In the data rows, the value 500 means zero.
Planes, each given by two rows, then its number:
457 413 255 400 367 422 465 395 357 269 336 421 416 317 294 298 276 410 281 339 286 372 371 411 305 297 476 393 343
467 479 420 445 444 687 430 377 744 187 189 691 356 664 248 572 620 425 710 445 712 481 389 442 674 677 446 422 424
0
204 419 671 258 390 319 202 349 492 534 568 272 357 618 609 579 601 426 633 569 587 309 395 339 583 478 213 420 634
667 424 650 471 411 675 680 560 653 693 681 626 545 625 713 691 742 400 660 642 680 426 393 611 669 755 708 376 615
1
285 470 680 563 437 628 258 450 399 219 243 569 483 350 226 419 436 469 427 720 431 465 419 457 390 456 203 424 764
441 342 638 444 288 287 461 223 558 592 570 175 278 593 600 559 485 310 546 545 523 388 268 141 534 541 410 367 445
2
230 486 462 536 452 223 294 189 512 513 508 137 240 492 482 469 501 415 468 521 464 479 507 151 457 526 278 467 464
290 361 656 134 384 593 443 551 561 343 518 482 687 673 618 667 559 532 764 571 621 290 300 522 610 613 252 342 578
3
205 390 434 287 378 282 196 383 482 424 453 238 338 460 457 465 434 340 469 432 477 301 308 321 431 473 279 284 398
380 368 467 731 794 508 399 394 705 486 524 488 395 659 497 616 621 769 189 471 256 400 735 420 714 605 387 416 452
4
400 420 671 279 537 488 398 574 811 399 409 473 577 800 401 297 271 546 528 688 527 401 515 571 803 286 407 393 706
574 314 370 317 280 509 549 458 367 393 425 474 425 329 365 392 292 249 306 378 360 244 234 457 390 276 550 284 404
5
325 456 497 425 361 385 389 894 408 368 391 391 881 440 395 422 469 337 536 545 554 459 304 857 468 517 353 441 501
183 381 532 528 408 186 278 206 440 456 476 138 328 463 486 465 428 337 390 478 491 460 418 276 445 400 322 461 445
6
460 855 431 881 460 643 487 507 462 310 337 672 526 530 282 453 460 425 517 468 493 828 486 533 502 455 465 837 458
559 411 606 385 488 351 560 704 257 296 261 363 731 216 284 300 301 529 607 564 619 440 466 707 337 342 567 484 578
7
491 526 631 481 407 396 515 493  81 428 494 424 465  83 435 428 492 361 524 672 510 526 399 470  63 472 502 514 635
469 431 526 616 525 471 357 323 441 664 516 362 321 428 678 271 239 655 215 291 119 403 620 298 476 425 453 463 488
8
Each row below is a point in one of these planes. After each row, the number of its plane:
271 431 506 496 416 312 363 535 391 406 474 271 558 443 460 424 458 360 464 488 514 494 365 550 468 482 310 470 449 6
532 322 638 308 507 362 537 672 320 406 320 344 703 295 403 377 349 566 588 545 605 366 493 688 382 399 591 402 557 7
429 393 476 699 713 498 462 397 662 475 493 488 442 600 494 586 606 741 309 506 299 453 670 450 639 561 466 470 502 4
706 584 447 525 581 728 622 602 534 498 562 739 541 549 521 509 547 615 534 532 526 546 570 602 564 547 632 545 533 6
444 586 455 617 504 614 444 325 712 660 698 610 289 726 676 678 684 481 432 446 371 530 535 336 603 608 420 532 419 7
765 609 428 720 586 581 594 587 476 633 475 649 494 366 460 409 434 508 345 456 431 637 657 609 453 440 725 607 433 3
380 419 649 459 373 406 381 341 488 443 478 344 379 502 426 489 461 395 507 615 483 439 332 286 469 492 328 378 539 2
315 516 625 546 521 685 266 564 406 213 273 630 523 291 263 413 447 557 423 661 407 519 496 549 406 464 219 462 793 2
712 546 523 487 555 698 660 732 451 517 476 792 685 509 520 496 486 582 514 483 488 527 503 761 518 483 684 534 527 3
355 498 674 420 592 483 412 580 796 429 441 498 584 795 467 377 411 624 606 691 594 487 607 576 801 436 361 466 688 5
544 619 391 522 661 711 500 715 442 426 413 794 702 451 386 418 522 642 432 506 499 570 663 822 458 445 553 609 577 2
405 398 596 485 392 387 424 344 510 454 475 341 364 489 503 531 474 386 502 550 494 442 319 308 514 475 378 431 499 2
353 419 574 298 443 550 467 512 547 432 527 466 568 569 583 609 519 497 631 550 551 370 395 480 551 593 369 411 529 3
599 553 334 640 461 483 584 431 281 582 586 513 429 293 578 632 657 450 485 363 466 550 481 463 231 674 549 547 304 5
400 576 656 451 610 518 394 573 724 495 473 472 588 765 529 430 458 655 610 663 578 549 625 579 707 456 413 557 665 5
276 422 561 311 419 383 366 376 525 399 480 317 440 545 535 572 497 454 604 555 553 361 420 302 539 563 255 398 494 3
274 444 521 472 398 299 341 630 411 383 398 279 685 453 388 442 446 340 454 497 556 451 319 647 447 477 274 450 486 6
720 657 584 451 407 633 743 635 366 572 516 649 644 389 550 430 482 431 696 568 667 703 444 668 382 467 693 652 582 4
406 610 649 592 657 488 428 484 672 569 546 530 582 702 592 526 588 679 666 637 645 682 712 526 632 605 417 625 618 5
517 446 419 563 576 565 458 446 784 586 513 520 500 789 606 487 454 660 414 313 407 493 609 430 764 504 490 472 411 8
721 572 463 626 563 638 578 677 466 543 498 662 576 403 450 438 487 527 404 461 478 614 534 680 491 436 709 568 429 3
520 487 508 567 593 485 545 133 529 559 583 487 189 532 565 512 503 603 427 424 501 507 666 216 521 440 565 526 474 6
809 546 368 693 620 674 767 630 506 490 489 715 624 433 453 455 444 549 430 440 471 678 573 652 415 537 777 575 418 1
338 485 618 525 503 591 351 437 450 355 301 555 479 417 309 450 457 496 470 666 421 496 435 462 429 527 316 476 694 2
516 485 494 534 576 489 518 112 502 597 593 423 172 517 551 557 499 576 462 491 461 507 606 165 497 443 554 557 492 6
422 424 572 250 432 560 486 607 555 404 500 575 651 598 571 574 535 518 685 544 570 365 417 617 550 571 405 382 574 3
451 427 587 288 402 588 498 577 528 422 502 523 634 618 561 638 574 568 667 532 573 360 351 545 546 572 377 396 546 3
421 395 609 465 345 361 441 284 529 563 512 217 311 598 564 529 520 315 536 603 523 428 283 227 526 509 440 416 518 2
447 346 612 425 298 255 448 199 549 604 606 170 278 623 596 563 505 338 525 518 542 370 277 171 530 535 415 381 457 2
254 449 480 466 381 334 367 800 408 396 410 336 791 431 419 400 434 315 519 528 532 434 314 763 506 498 325 454 487 6
431 469 688 387 588 493 415 572 796 444 464 470 622 778 450 390 371 595 535 690 574 506 600 586 756 373 411 503 695 5
376 469 508 272 279 330 309 454 404 483 507 341 396 411 482 407 381 315 616 461 607 405 264 394 373 435 396 380 482 4
316 379 453 608 651 421 348 369 651 455 524 419 415 625 461 556 531 660 268 478 301 360 616 383 611 530 369 359 467 4
417 397 456 742 783 514 461 461 678 499 527 526 403 622 529 608 596 742 250 464 273 431 736 431 737 569 472 435 469 4
289 367 620 239 375 543 440 530 538 361 541 427 618 645 584 594 563 531 714 574 582 338 339 454 591 553 307 393 551 3
423 607 684 530 704 468 410 557 754 566 543 512 578 766 568 485 568 718 648 673 619 679 683 579 718 553 445 622 649 5
595 621 505 377 324 508 614 592 371 520 488 521 583 405 502 417 411 368 720 532 682 577 327 597 368 435 637 567 556 4
678 578 486 535 589 596 586 253 558 561 552 636 263 523 534 527 534 620 489 512 493 536 627 271 532 499 584 522 528 6
720 567 453 660 590 632 611 668 484 553 515 703 583 444 452 457 512 522 444 429 459 595 579 682 469 444 708 602 493 3
640 486 518 702 669 617 630 519 598 538 547 651 557 590 500 553 606 703 433 500 408 579 706 580 596 543 598 609 581 4
481 767 422 772 462 593 534 531 509 326 352 623 515 486 327 461 429 484 520 468 514 747 493 528 515 434 497 745 469 7
713 590 492 451 551 717 704 816 541 483 519 773 709 516 510 505 533 599 568 488 498 508 553 736 538 575 599 520 556 6
482 446 483 608 536 506 408 386 568 641 524 415 367 495 636 355 344 688 292 289 259 437 591 398 569 459 459 462 500 8
354 386 729 305 366 460 352 396 557 641 617 378 421 662 670 664 730 414 679 638 676 292 389 453 636 645 357 376 667 1
482 676 534 708 665 522 490 505 512 588 606 542 548 535 580 617 698 671 623 563 596 685 705 498 496 688 486 650 528 5
554 571 440 667 493 491 553 463 323 550 537 555 452 307 546 646 651 536 514 397 502 607 553 457 357 660 568 590 392 5
642 640 342 516 618 539 648 668 530 619 603 609 605 504 569 505 561 619 509 360 544 575 663 700 556 517 691 600 369 2
687 518 516 563 576 681 658 710 508 528 470 719 645 473 504 499 472 577 484 442 507 582 566 707 537 403 684 524 535 3
600 401 477 441 414 335 590 349 602 682 676 280 410 611 705 592 541 412 569 403 544 456 388 333 558 552 615 454 343 2
358 468 520 441 355 391 430 792 439 402 412 415 823 419 405 470 466 384 521 552 542 489 330 791 486 488 362 420 521 6
568 428 360 472 375 480 569 469 392 489 508 481 445 338 472 533 434 351 385 381 426 384 340 472 393 425 542 439 398 5
277 456 660 570 446 603 276 452 404 303 282 555 467 378 277 444 443 450 429 704 432 437 391 457 411 463 228 423 730 2
493 517 480 485 458 611 445 443 684 321 350 633 401 625 383 564 613 468 603 458 621 524 436 527 570 629 460 467 457 0
547 535 595 553 598 447 525 597 424 752 744 397 609 488 689 510 474 562 442 562 412 531 606 547 439 419 491 578 592 0
572 597 384 711 518 529 525 429 259 566 588 532 443 292 614 669 687 507 519 383 486 623 543 467 290 664 572 628 379 5
298 521 418 648 489 197 355 190 492 537 526 172 192 421 456 397 465 421 387 503 425 522 567 183 467 497 382 545 431 3
376 489 647 387 535 481 434 568 699 444 443 494 587 739 434 355 393 569 534 631 539 478 564 515 694 421 439 445 676 5
588 539 450 426 465 574 537 872 495 472 440 639 778 479 412 453 549 498 539 520 567 507 446 814 500 537 502 498 567 6
565 456 485 432 430 396 596 428 547 633 593 361 438 589 633 558 512 434 544 464 557 461 442 395 575 503 604 473 365 2
504 330 489 320 490 497 475 396 639 703 716 479 395 583 746 622 598 510 451 535 460 339 554 377 573 598 465 314 499 7
454 414 543 321 439 509 446 559 655 387 396 466 542 671 373 308 295 444 471 606 510 378 483 549 687 319 474 347 622 5
492 528 589 496 547 661 448 446 721 429 410 666 436 699 459 657 725 473 776 557 733 558 487 482 741 725 459 474 537 0
474 425 299 394 398 523 441 366 477 212 277 483 420 407 262 382 376 451 388 371 413 413 382 416 422 420 475 378 340 0
532 290 533 223 540 418 515 505 467 599 553 354 518 464 644 515 513 539 533 507 516 269 484 532 497 497 517 286 525 7
741 583 505 503 601 695 648 475 561 573 574 721 417 532 536 541 557 645 515 503 459 544 600 464 553 523 652 545 541 6
494 592 429 553 627 702 479 696 404 339 351 782 659 401 347 440 503 661 447 519 460 585 629 779 430 440 482 571 627 2
233 365 452 414 525 343 203 365 587 438 478 307 345 487 460 504 527 438 351 450 424 300 438 311 512 520 282 295 417 4
529 245 584 244 523 389 501 497 491 609 608 407 497 473 639 511 519 551 493 529 536 285 505 513 474 495 534 289 546 7
247 532 472 401 459 269 248 406 424 401 461 293 372 522 438 418 423 540 485 490 467 434 503 397 489 353 209 509 526 1
556 340 404 362 353 508 504 482 421 414 441 456 455 367 423 451 328 314 349 431 396 363 282 466 405 291 509 359 421 5
489 455 336 425 446 392 529 497 270 451 484 382 522 311 413 308 248 488 277 405 262 424 474 433 248 282 505 453 432 0
502 473 552 518 420 427 451 438 241 501 514 467 440 215 511 407 486 471 418 574 376 493 452 430 208 465 469 487 601 8
770 615 465 511 640 740 733 476 591 597 551 787 411 553 583 561 579 686 572 488 471 530 651 422 529 563 693 555 515 6
565 490 527 725 739 608 579 531 635 538 557 645 546 627 484 599 598 717 362 502 436 551 710 565 653 543 584 587 559 4
408 478 591 413 578 497 440 530 702 459 462 481 571 733 457 427 412 613 554 655 511 509 573 525 727 421 424 481 597 5
470 607 611 606 628 478 442 556 615 547 558 503 556 621 579 579 620 674 618 594 600 644 696 540 584 635 479 621 560 5
644 502 394 428 478 350 643 462 581 704 696 363 480 645 705 557 528 490 563 382 526 513 523 478 569 544 705 543 293 2
605 501 544 762 728 592 646 515 601 529 541 652 550 614 524 580 602 716 371 546 401 566 725 572 633 552 598 622 538 4
235 409 597 206 405 469 391 431 533 411 463 359 551 613 613 614 554 508 682 572 569 352 362 403 586 635 214 370 566 3
588 459 477 444 464 410 600 447 580 655 618 381 438 614 656 572 529 471 566 401 503 478 467 413 546 500 588 499 365 2
747 607 479 651 599 571 650 590 489 568 493 676 498 413 455 416 466 553 364 441 490 609 584 664 433 448 718 611 478 3
810 588 482 486 616 751 671 565 559 592 579 820 483 557 569 544 559 685 559 560 449 554 639 508 560 548 657 560 549 6
436 428 713 309 385 498 451 463 626 660 680 444 453 647 705 661 726 368 686 620 694 335 342 492 637 636 461 367 634 1
519 466 448 536 558 523 484 449 734 575 498 554 502 751 560 497 453 621 410 340 417 470 556 451 762 530 469 493 405 8
314 365 523 511 434 298 349 160 473 486 530 230 259 480 487 495 445 442 371 463 469 480 458 249 484 426 354 512 472 6
638 494 570 414 501 697 636 681 510 477 510 738 690 551 527 512 515 586 546 497 515 474 485 722 545 505 618 486 529 3
526 539 630 539 611 603 511 551 627 620 512 568 522 640 592 664 685 524 721 611 736 586 575 557 654 672 524 561 596 0
